One turn moves every row onto another: examples first, then more rows asked:
geme: [-1.74  0.24 -0.88 -2.02 -0.96  4.42  0.40 -2.25 -0.01  3.13  0.19  0.98
 -0.46  1.13 -3.38 -0.80 -2.56  4.06 -0.75  0.27 -1.07]
Raviv: [-0.21  0.67 -0.97  0.50 -3.10 -2.31  2.17 -1.95  2.39  0.83  0.50  3.00
 -3.49 -2.04 -0.23 -0.28  1.63  2.47  0.43 -0.96  1.14]
vafif: [ 2.12 -1.18  2.00  0.48 -0.26  0.80 -0.84 -2.00  2.12 -4.13  0.56 -2.69
 -0.67 -1.46 -2.13  1.54  0.84  2.31  1.27  0.74 -0.03]
koz: [-1.48  0.90 -2.46  1.26 -0.58  4.55  1.84  1.46  0.02 -0.07  0.80  0.49
 -1.75  3.39 -1.34  0.31 -1.26  2.54 -1.48  4.07 -0.10]
pif: [-2.29 -1.52  0.96 -2.57  0.95  2.27  0.85 -0.24  0.27  2.00  1.48  0.68
  0.44  0.53 -0.68  5.18  1.13 -0.20 -0.87  2.86  0.78]
gom: [ 2.13 -2.01 -0.40 -1.30 -0.79  1.58  3.03  0.06 -0.28  0.56  0.32  0.77
 -2.25  0.70 -2.58  2.15 -3.20 -0.43  1.73  3.54  1.40]
somi: [-1.14  1.39 -1.48  0.97 -3.00 -2.11  2.25 -1.35  2.45  1.10 -0.05  3.24
 -2.83 -1.36 -0.33  0.06  2.37  1.98  0.03 -0.88  0.66]
rudib: [ 0.33 -0.50 -0.24  0.85 -1.13  2.65 -1.15 -1.73  1.22 -4.34 -0.04 -3.24
 -1.39 -1.96 -2.10 -0.84 -2.43  3.41 -0.94  1.11 -1.60]
Mipo: [-0.65 -1.08  0.37 -0.43 -1.88  1.62 -0.03  1.68  1.31 -0.81  1.15  1.21
 -5.33 -2.56  1.86  2.89  1.31  1.86 -3.28 -0.94  1.55]
budi: [-2.52 -0.66 -0.83 -1.93 -1.09  3.50  0.77 -2.05  0.67  4.36  0.47  2.39
 -0.76  1.46 -2.19  1.37 -2.13  4.18 -0.83 -0.02  0.14]
Nif: [ 0.36  0.85 -0.90  0.77 -0.23  5.19  0.93  1.41 -0.22 -1.35  0.75 -0.91
 -1.56  2.72 -2.73 -0.07 -0.69  1.58 -0.93  4.21 -0.20]
Fipi: [ 1.59 -0.85 -1.78  0.51 -1.12 -1.89 -4.08  2.48 -0.08  1.14 -0.52  1.44
 -3.07 -2.15 -1.11  1.59 -1.58  2.09 -0.71  0.92  0.97]
Vura: [-0.68 -1.05  0.33  0.55 -1.31  1.69 -0.95  2.02  1.60 -1.32  1.56  0.42
 -5.11 -2.37  2.06  2.40  1.48  1.90 -3.70 -0.26  1.52]
vori: [-3.44 -0.32 -3.00  2.67 -0.20 -1.07  0.58  0.92  1.41  0.62 -0.28 -0.82
 -1.48 -2.57  0.89 -0.24  0.40 -0.97 -2.52  0.88 -1.78]
gegi: [-2.89 -0.32 -3.64  2.52 -0.31 -0.92  0.59  1.50  1.01  1.14 -0.77 -0.23
 -1.87 -2.28  0.57 -0.29 -0.88 -1.10 -2.13  0.40 -2.19]
Nad: [-1.11  0.57 -1.09 -0.24 -0.98  0.71 -2.19 -3.83  1.89 -1.63  0.48 -2.87
  0.89 -0.12 -1.57 -0.97  0.09  4.51 -0.98 -0.18 -1.89]
Zevag: [ 2.63 -1.71  1.53 -2.72 -0.08  2.43  2.58 -1.24 -0.11  0.20  1.08  0.08
 -1.66  0.04 -2.98  1.91 -2.01 -0.74  2.05  2.17  0.80]
fedi: [ 1.32 -1.14 -1.74  0.87 -1.01 -2.20 -3.85  1.49  0.08  1.58 -0.47  1.36
 -2.77 -2.84 -1.31  0.63 -2.19  2.68 -0.25  0.44  0.61]
Lud: [-0.83 -0.99  1.73 -1.05 -0.01  1.11 -0.54 -4.35  2.99 -1.86  1.78 -2.43
  0.21 -1.90 -0.37  1.46  0.10  1.69 -0.12 -1.64 -1.90]
Vetel: [-2.42 -0.27  1.16 -3.11  0.93  3.01  0.25 -1.81  0.55  2.02  1.63 -0.36
  1.23  0.99 -1.52  3.43  2.09  0.14 -1.29  1.91 -0.28]

geme moves to Nif
Nad moves to rudib
budi moves to koz
Where do these go?
Fipi moves to Mipo
fedi moves to Vura

